These points lie on a tree of bent strands in 16 dimensions: the strands fork, and no path loops back.
K_238: |  14.9 |   1.8 |  19.3 |  12.4 |  -5.3 |  50.5 | -25.6 |  20.0 | -57.3 |  15.0 |  23.0 |  -2.0 |  -1.5 |   2.2 | -15.4 | -18.0 |
K_898: |  16.8 | -13.4 |  27.5 |  10.6 |  20.4 |   6.7 | -48.0 |  11.2 | -21.7 | -21.5 |  -6.9 |  10.1 |  25.5 |  24.8 |  20.0 |  20.5 |
K_745: |  13.7 |  30.3 |  12.9 |  47.1 |  24.9 | -45.6 |  11.0 | -12.7 |  78.9 |  25.0 | -11.1 |  14.5 | -10.7 |  -4.0 | -21.2 | -31.6 |
K_760: | -37.2 | -11.6 | -44.9 | -33.5 | -52.4 |   6.3 |  66.4 |  53.8 |  20.5 | -35.2 | -23.6 | -62.7 |   1.9 | -27.0 |  24.1 |  56.2 |
K_88: |  -9.1 | -20.0 |  19.3 |  -1.7 |   9.0 |  23.3 | -31.4 |   9.7 |  -5.5 |  -5.7 | -17.0 |   2.6 |  -2.8 |  41.8 |  -0.7 |   9.3 |
K_73: |  22.9 |  -5.4 |  -6.9 |   9.9 | -15.3 |  45.0 |  20.6 |  26.0 | -47.1 |  19.0 |  37.8 |  16.3 | -13.4 |  -3.7 | -26.8 | -23.9 |
K_638: |  -3.3 |   7.0 |  44.7 |   5.2 |  16.0 |  43.3 | -49.7 |  12.9 | -73.4 |  17.4 |  13.9 | -12.3 |   6.1 |   1.7 | -12.6 | -11.0 |
K_319: |  11.0 | -20.5 | -13.9 | -35.1 | -26.2 |  32.0 |  -9.4 | -19.5 | -58.6 | -18.5 |  38.8 |  17.8 |  -5.4 | -10.7 |  18.7 | -24.4 |
K_515: |   7.0 |   5.0 |  32.2 |  10.2 |   3.8 |  48.8 | -39.4 |  16.6 | -65.1 |  15.9 |  17.9 |  -7.9 |   2.8 |   2.7 | -13.9 | -15.9 |
K_943: |  24.6 | -40.6 | -58.5 | -81.4 | -22.7 |  27.8 | -19.4 | -33.6 | -22.8 | -50.6 |   4.2 | -28.3 |  40.1 | -19.4 |  17.7 |  36.9 |
K_521: |  -4.7 |  13.0 |  -7.6 |   2.6 |   2.4 | -29.7 |  34.5 |  -7.2 |  55.4 |  -2.5 |  -8.1 | -12.3 | -14.4 | -16.4 |   3.4 | -12.3 |
K_543: | -19.0 | -19.0 | -24.9 |   5.9 | -37.7 |  -9.6 |  38.0 |  47.4 |   7.1 | -24.5 |   7.5 | -31.0 |   5.4 |   7.2 |  23.2 |  49.9 |
K_37: |  18.9 |  -0.5 |  12.0 |  13.8 |  -9.5 |  50.4 | -15.4 |  22.1 | -52.8 |  15.0 |  26.0 |   2.7 |  -4.4 |   1.4 | -17.0 | -20.5 |
K_762: |  16.2 | -19.6 |  -9.7 |  -7.5 | -19.3 |  44.4 |   9.0 |  12.3 | -50.4 |   2.3 |  40.1 |  24.4 |  -8.0 |  -1.3 |  -6.8 | -34.4 |
K_805: |  23.9 |   0.2 |  25.5 |   1.1 |  16.4 |  -4.6 | -34.3 |  12.9 |   0.9 | -14.6 | -28.4 |  32.1 |  29.0 |  32.1 |  32.1 |  19.7 |
K_923: |   4.8 |  21.8 |   1.0 |  22.8 |  14.0 | -37.6 |  22.9 | -13.1 |  66.2 |  10.3 |  -8.3 |   0.7 | -13.4 | -11.2 |  -7.4 | -22.5 |
K_535: |  14.4 | -14.4 | -27.9 | -55.7 | -28.5 |  18.8 | -12.4 | -41.8 | -53.2 | -33.1 |  25.1 |  -9.0 |   1.8 | -22.0 |  21.6 |  16.1 |
K_681: |  -3.4 |   6.9 |  44.0 |   4.5 |  15.3 |  43.5 | -50.1 |  14.1 | -73.1 |  17.4 |  14.3 | -11.5 |   6.3 |   2.8 | -12.0 | -11.2 |
K_364: | -26.1 | -19.1 | -29.3 |   6.9 | -29.1 | -18.3 |  29.3 |  40.4 |   1.3 | -20.2 |   5.3 | -15.1 |  20.0 |   1.1 |   5.9 |  58.2 |
K_133: |  24.8 |   2.7 |  21.7 |   0.9 |  10.2 | -11.8 | -23.7 |   5.9 |  25.3 |  -7.5 | -39.7 |  37.0 |  28.1 |  34.0 |  35.0 |  16.0 |
K_387: | -15.1 | -29.0 |  21.0 |  -6.5 |   1.0 |  28.0 | -21.1 |   9.3 |   0.0 |   7.4 | -15.8 |   4.5 |  -8.1 |  39.4 |  -4.9 |   0.9 |
K_102: | -15.6 |   1.4 | -18.0 | -15.5 | -13.1 | -18.6 |  48.9 |   5.0 |  42.9 | -16.4 | -10.9 | -26.9 | -12.7 | -21.0 |  14.3 |   2.9 |
K_966: | -27.1 | -44.4 |  14.2 | -18.6 | -12.3 |  38.5 |   1.8 |   7.1 |   3.1 |  10.3 | -14.9 |  11.9 | -15.7 |  39.5 |  -9.8 | -14.6 |
K_209: |  13.6 |   7.9 |  16.6 |  25.3 |   1.4 | -41.6 |  13.0 | -45.8 |  86.2 |  24.5 | -45.0 |  22.4 |  15.6 |  12.7 |  19.3 | -12.2 |
K_66: |  18.8 |   2.7 |  14.3 |  16.9 |  -0.5 | -37.1 |   5.9 | -35.6 |  83.0 |  17.2 | -53.5 |  25.8 |  19.8 |  19.5 |  29.5 |  -3.3 |
K_864: |  20.8 | -12.2 |  -8.7 |   3.5 | -17.2 |  45.0 |  16.4 |  21.9 | -47.8 |  12.6 |  39.6 |  20.5 | -10.9 |  -2.0 | -18.9 | -28.4 |
K_700: | -26.2 |  -5.5 | -28.8 | -26.7 | -27.2 |  -8.8 |  59.3 |  21.5 |  33.0 | -25.9 | -15.3 | -40.4 |  -9.3 | -22.1 |  20.3 |  19.2 |
K_452: |   6.1 |  23.2 |   2.7 |  26.7 |  15.8 | -38.1 |  19.5 | -12.4 |  68.4 |  14.3 |  -8.0 |   3.4 | -13.3 |  -9.5 | -10.1 | -24.3 |
K_936: |  22.5 |  -7.2 |  29.6 |   7.6 |  23.0 |   0.9 | -48.5 |  11.2 | -20.6 | -20.3 | -10.5 |  17.7 |  29.6 |  24.1 |  24.0 |  21.2 |
K_296: | -16.1 |  39.2 | -17.2 |  17.4 |  40.0 | -59.4 | -15.9 | -27.5 |  44.2 |   7.4 | -18.4 |   2.8 | -12.4 |  -4.8 | -17.3 |  -1.6 |
K_996: | -15.1 |   7.0 |  53.3 | -10.1 |  38.8 |  19.1 | -51.7 |   6.9 | -72.4 |  11.6 |   9.3 |  -7.5 |  14.9 |   4.9 |  -3.5 |   6.2 |
K_74: |  12.1 |   2.4 |  23.8 |  12.5 |  -3.0 |  50.3 | -30.5 |  19.2 | -60.3 |  14.9 |  20.4 |  -4.4 |  -0.4 |   2.5 | -14.3 | -17.6 |
K_921: |  22.0 |  -7.1 |  -7.6 |   7.2 | -15.6 |  45.1 |  20.1 |  24.1 | -46.7 |  16.8 |  38.1 |  19.0 | -12.9 |  -3.7 | -23.7 | -26.0 |
K_542: | -39.1 |  41.9 | -19.8 | -11.4 |  47.0 | -60.8 | -39.9 | -21.7 |   1.6 |  -3.6 | -20.3 | -12.7 | -31.9 |  -7.3 | -20.2 |  28.1 |
K_785: |  19.3 | -14.4 |  -8.9 |   2.3 | -17.2 |  45.2 |  16.4 |  20.4 | -47.7 |  10.8 |  40.1 |  20.9 | -10.8 |  -1.6 | -17.5 | -29.0 |
K_595: |   9.6 |  17.4 |  18.6 |  33.3 |   5.2 | -42.7 |  17.2 | -47.2 |  80.9 |  27.8 | -34.0 |  19.7 |  10.5 |   8.2 |   7.2 | -19.5 |
K_174: |  16.4 | -16.6 | -31.0 | -57.8 | -28.1 |  18.1 | -11.7 | -43.1 | -50.2 | -36.2 |  22.5 | -13.3 |   4.3 | -22.6 |  20.9 |  22.2 |
K_941: | -37.8 | -10.1 | -43.5 | -34.4 | -43.8 |   1.9 |  67.3 |  44.3 |  22.2 | -33.7 | -21.3 | -56.4 |  -2.3 | -25.5 |  23.2 |  42.4 |
K_834: |  20.5 |  -0.8 |   5.7 |  13.1 | -11.8 |  49.8 |  -6.2 |  23.1 | -50.5 |  15.0 |  29.4 |   5.3 |  -6.0 |  -0.3 | -18.7 | -20.9 |
K_435: | -23.4 |  42.0 | -20.5 |   9.5 |  42.1 | -62.8 | -25.2 | -29.1 |  34.2 |   1.8 | -19.4 |  -1.4 | -15.4 |  -5.7 | -18.9 |   6.4 |
K_616: |  10.4 |  30.4 |  14.8 |  43.3 |  17.9 | -43.8 |  13.5 | -27.8 |  74.1 |  26.0 | -14.4 |  17.3 |  -2.9 |   1.4 | -13.7 | -28.6 |
K_499: |  11.4 | -22.6 | -11.9 | -26.6 | -24.4 |  36.9 |  -5.6 | -10.6 | -56.8 | -13.9 |  40.8 |  22.4 |  -6.1 |  -7.3 |  13.7 | -31.2 |
K_417: | -12.2 |   5.7 |  50.7 | -10.2 |  39.7 |  15.6 | -51.1 |   6.6 | -68.4 |   8.1 |   8.0 |  -5.2 |  16.8 |   5.7 |  -0.8 |  10.5 |
K_917: |  14.8 | -21.3 | -10.2 |  -9.2 | -20.0 |  43.7 |   6.8 |   9.9 | -51.0 |  -0.5 |  41.2 |  25.4 |  -7.6 |  -2.2 |  -4.3 | -35.4 |
K_827: |  24.6 |   2.7 |  16.9 |   4.0 |   4.2 | -21.9 | -10.6 |  -8.7 |  54.0 |   1.3 | -50.4 |  34.6 |  24.5 |  29.9 |  36.1 |   9.5 |
K_427: |  17.9 | -17.3 |  -8.8 |  -3.2 | -18.4 |  45.0 |  11.4 |  15.9 | -49.2 |   5.2 |  40.2 |  23.4 |  -9.2 |  -1.5 | -10.9 | -32.6 |
K_268: |  14.4 | -14.9 | -24.5 | -52.3 | -28.4 |  20.9 | -12.8 | -39.7 | -55.6 | -30.5 |  27.3 |  -3.8 |  -1.3 | -21.5 |  22.4 |   9.0 |
K_402: |   2.4 |   5.6 |  37.1 |   8.0 |   7.7 |  47.4 | -43.9 |  16.1 | -68.5 |  16.5 |  16.3 |  -9.4 |   4.6 |   2.2 | -12.8 | -14.0 |
K_57: |  24.7 |   2.1 |  20.3 |   0.0 |   8.9 | -13.7 | -21.4 |   4.3 |  29.7 |  -6.7 | -41.2 |  36.2 |  27.1 |  32.6 |  35.0 |  14.6 |
K_394: | -38.7 |  -9.7 | -43.6 | -35.5 | -44.3 |   2.0 |  67.0 |  45.1 |  21.7 | -32.9 | -21.5 | -56.9 |  -2.5 | -26.4 |  24.3 |  41.8 |
K_506: |   9.0 |  25.7 |   5.7 |  31.8 |  18.5 | -41.1 |  17.7 | -13.7 |  71.0 |  16.0 |  -9.1 |   6.2 | -12.7 |  -8.1 | -12.8 | -26.6 |
K_419: |  14.1 |   6.8 |  16.7 |  23.9 |   0.8 | -40.7 |  12.4 | -44.4 |  85.7 |  23.2 | -47.3 |  22.9 |  16.2 |  13.4 |  22.8 | -10.5 |
K_764: |  24.7 | -39.5 | -57.8 | -79.8 | -22.8 |  27.0 | -17.9 | -35.1 | -22.5 | -50.4 |   4.5 | -27.7 |  38.3 | -19.6 |  17.4 |  37.8 |
K_536: |   6.8 |  30.7 |   5.5 |  42.2 |  28.6 | -48.2 |   7.3 | -14.9 |  71.4 |  21.7 | -13.2 |  14.1 | -11.2 |  -3.0 | -20.7 | -25.6 |
K_687: |  12.8 |   1.6 |  23.0 |  12.7 |  -3.1 |  50.1 | -29.8 |  19.5 | -59.5 |  14.8 |  21.3 |  -4.0 |  -0.6 |   2.0 | -15.7 | -17.7 |
K_115: |  13.8 |  30.1 |  12.6 |  47.7 |  24.5 | -45.5 |  11.1 | -13.5 |  78.7 |  25.7 | -12.0 |  14.8 | -10.6 |  -3.0 | -20.3 | -32.0 |
K_968: | -32.5 | -44.9 |   7.2 | -26.2 | -14.5 |  41.1 |   7.6 |   3.8 |   4.6 |   9.3 | -19.7 |  13.4 | -22.7 |  43.5 | -13.3 | -21.4 |
K_298: |  -6.5 |  35.2 |  -8.5 |  30.7 |  34.7 | -54.4 |  -3.6 | -22.0 |  58.0 |  13.6 | -16.4 |   8.5 | -11.1 |  -3.4 | -18.2 | -12.7 |
K_134: | -15.0 |   8.4 |  55.2 |  -5.7 |  33.2 |  28.5 | -53.3 |   8.3 | -76.9 |  15.8 |  11.0 | -11.3 |  11.5 |   3.2 |  -8.1 |  -0.5 |
K_90: |  10.6 | -18.9 | -15.3 | -37.3 | -26.4 |  31.3 | -10.8 | -23.5 | -59.2 | -20.4 |  37.7 |  15.0 |  -5.0 | -12.2 |  20.0 | -21.2 |
K_231: | -15.5 | -17.0 | -19.5 |  -1.1 | -44.8 |  -2.7 |  48.1 |  44.7 |  16.9 | -27.9 |   0.5 | -45.2 |  -1.0 |  -0.6 |  30.0 |  51.4 |
K_938: |  22.2 |  -6.4 |  -7.6 |   7.6 | -15.7 |  44.7 |  19.8 |  24.9 | -46.2 |  16.8 |  37.2 |  18.0 | -13.4 |  -2.7 | -25.0 | -25.5 |
K_227: | -16.4 |   1.9 | -18.2 | -16.3 | -13.6 | -18.9 |  48.7 |   5.3 |  41.8 | -16.4 | -10.1 | -28.2 | -13.0 | -20.2 |  14.5 |   3.8 |
K_39: | -15.2 | -29.1 | -17.4 |  31.9 |  -7.5 | -31.1 |  21.7 |  -6.0 |  -8.0 |  -1.0 |  15.0 | -11.5 |  26.1 | -11.7 | -29.7 |  68.5 |
K_320: | -22.6 | -14.4 | -27.1 | -19.1 | -50.2 |   2.5 |  58.9 |  45.9 |  24.0 | -33.8 | -15.0 | -57.3 |   0.3 | -17.3 |  28.4 |  57.2 |
K_35: |  11.6 | -23.5 | -11.5 | -22.8 | -23.0 |  39.3 |  -2.5 |  -5.3 | -55.3 | -11.3 |  41.4 |  24.5 |  -5.6 |  -5.8 |  10.0 | -34.7 |
K_440: | -10.4 |  36.0 | -12.1 |  25.1 |  37.7 | -58.1 |  -8.3 | -25.6 |  52.5 |   9.7 | -17.8 |   7.2 | -11.4 |  -2.8 | -17.2 |  -7.6 |
K_326: | -11.7 |  37.1 | -13.9 |  23.7 |  38.1 | -58.0 | -10.6 | -26.2 |  50.8 |   9.2 | -17.9 |   6.3 | -10.9 |  -3.8 | -18.0 |  -5.8 |
K_118: |  22.7 |  -6.4 |  -8.0 |   8.1 | -14.9 |  44.7 |  20.3 |  24.9 | -46.7 |  17.7 |  38.1 |  18.1 | -13.6 |  -3.3 | -24.9 | -24.8 |
K_693: | -23.1 |  42.2 | -20.0 |   8.7 |  42.6 | -62.9 | -25.1 | -28.7 |  34.0 |   2.1 | -19.7 |  -2.0 | -14.9 |  -6.4 | -18.3 |   6.3 |
K_552: | -15.3 | -29.3 | -18.0 |  31.1 |  -7.1 | -31.6 |  21.3 |  -6.6 |  -8.5 |  -1.5 |  16.0 | -11.1 |  26.1 | -11.4 | -29.5 |  67.9 |
K_773: | -27.3 | -18.8 | -30.1 |   5.9 | -28.5 | -20.3 |  27.9 |  38.5 |   1.2 | -19.2 |   4.1 | -14.3 |  22.4 |  -0.7 |   3.6 |  59.9 |
K_146: |  -7.9 |   9.4 | -10.0 |  -3.0 |  -0.9 | -26.8 |  38.2 |  -4.7 |  50.9 |  -6.4 |  -8.0 | -16.0 | -15.1 | -17.5 |   7.3 |  -8.2 |
K_967: | -36.4 |  42.4 | -20.0 |  -9.4 |  47.0 | -62.1 | -38.6 | -22.3 |   4.5 |  -3.4 | -20.7 | -11.4 | -29.3 |  -7.3 | -20.4 |  25.4 |
K_229: |  -2.4 |  14.6 |  -6.0 |   6.0 |   5.3 | -30.9 |  31.7 |  -8.7 |  57.2 |   0.9 |  -7.4 |  -9.8 | -14.8 | -16.1 |   1.3 | -14.0 |
K_559: |  11.1 |  12.6 |  18.1 |  30.0 |   3.0 | -42.6 |  15.8 | -47.8 |  83.6 |  27.4 | -38.9 |  21.4 |  12.9 |   9.9 |  13.7 | -17.5 |
K_889: | -23.6 | -43.1 |  17.5 | -15.4 | -10.1 |  36.6 |  -2.5 |   8.1 |   2.9 |  13.0 | -14.0 |  10.1 | -13.1 |  37.1 |  -7.4 | -10.9 |
K_93: |  -6.3 |   2.9 |  42.8 |  -9.2 |  38.8 |   9.5 | -48.6 |   5.3 | -58.7 |   2.0 |   5.7 |  -0.5 |  19.3 |   8.8 |   4.5 |  14.6 |
K_553: |  -0.6 |  32.2 |  -1.9 |  35.5 |  32.9 | -52.4 |   0.9 | -20.1 |  63.5 |  16.4 | -15.4 |  10.4 | -11.2 |  -2.8 | -18.6 | -17.9 |
K_602: |  -4.4 |  12.5 |  -8.5 |   2.0 |   2.1 | -28.3 |  35.4 |  -7.5 |  54.2 |  -2.1 |  -7.5 | -12.0 | -13.9 | -16.9 |   4.9 | -11.5 |
K_263: | -14.5 |   6.9 |  52.5 |  -9.9 |  39.4 |  19.1 | -52.1 |   6.2 | -71.6 |  10.6 |   8.7 |  -6.8 |  15.7 |   5.2 |  -3.2 |   6.4 |

Start at the first point of each line and follow the strands to each of the others. Where do the paths split? Write each fork as brackets around the two groups it separates, the group with the point that comes earlier in the line first. The first line is answered.
K_602 K_681 K_773 K_435 K_889 -> (((K_681 K_889) K_435) K_773)
K_543 K_435 K_39 K_968 K_263 -> ((K_435 (K_968 K_263)) K_39)
K_229 K_968 K_435 K_773 K_938 -> (((K_968 K_938) K_435) K_773)
K_364 K_39 K_968 K_134 K_967 -> (K_39 ((K_968 K_134) K_967))
K_209 K_298 K_73 K_760 K_968 -> ((K_298 K_760) (K_73 K_968))
K_73 K_968 K_543 K_943 K_298 -> ((K_968 (K_543 K_298)) K_943)
K_700 K_941 K_681 K_440 K_88 -> (K_941 ((K_681 K_88) K_440))
K_602 K_552 K_693 K_263 K_88 -> (K_552 (K_693 (K_263 K_88)))
K_57 K_417 K_968 K_39 K_298 -> ((K_417 K_968) (K_39 K_298))
K_521 K_889 K_227 K_298 K_74 -> (((K_889 K_74) K_298) K_227)
K_118 K_174 K_968 K_298 K_39 -> (K_174 (K_968 (K_298 K_39)))
K_57 K_263 K_88 K_229 K_693 -> ((K_263 K_88) (K_229 K_693))
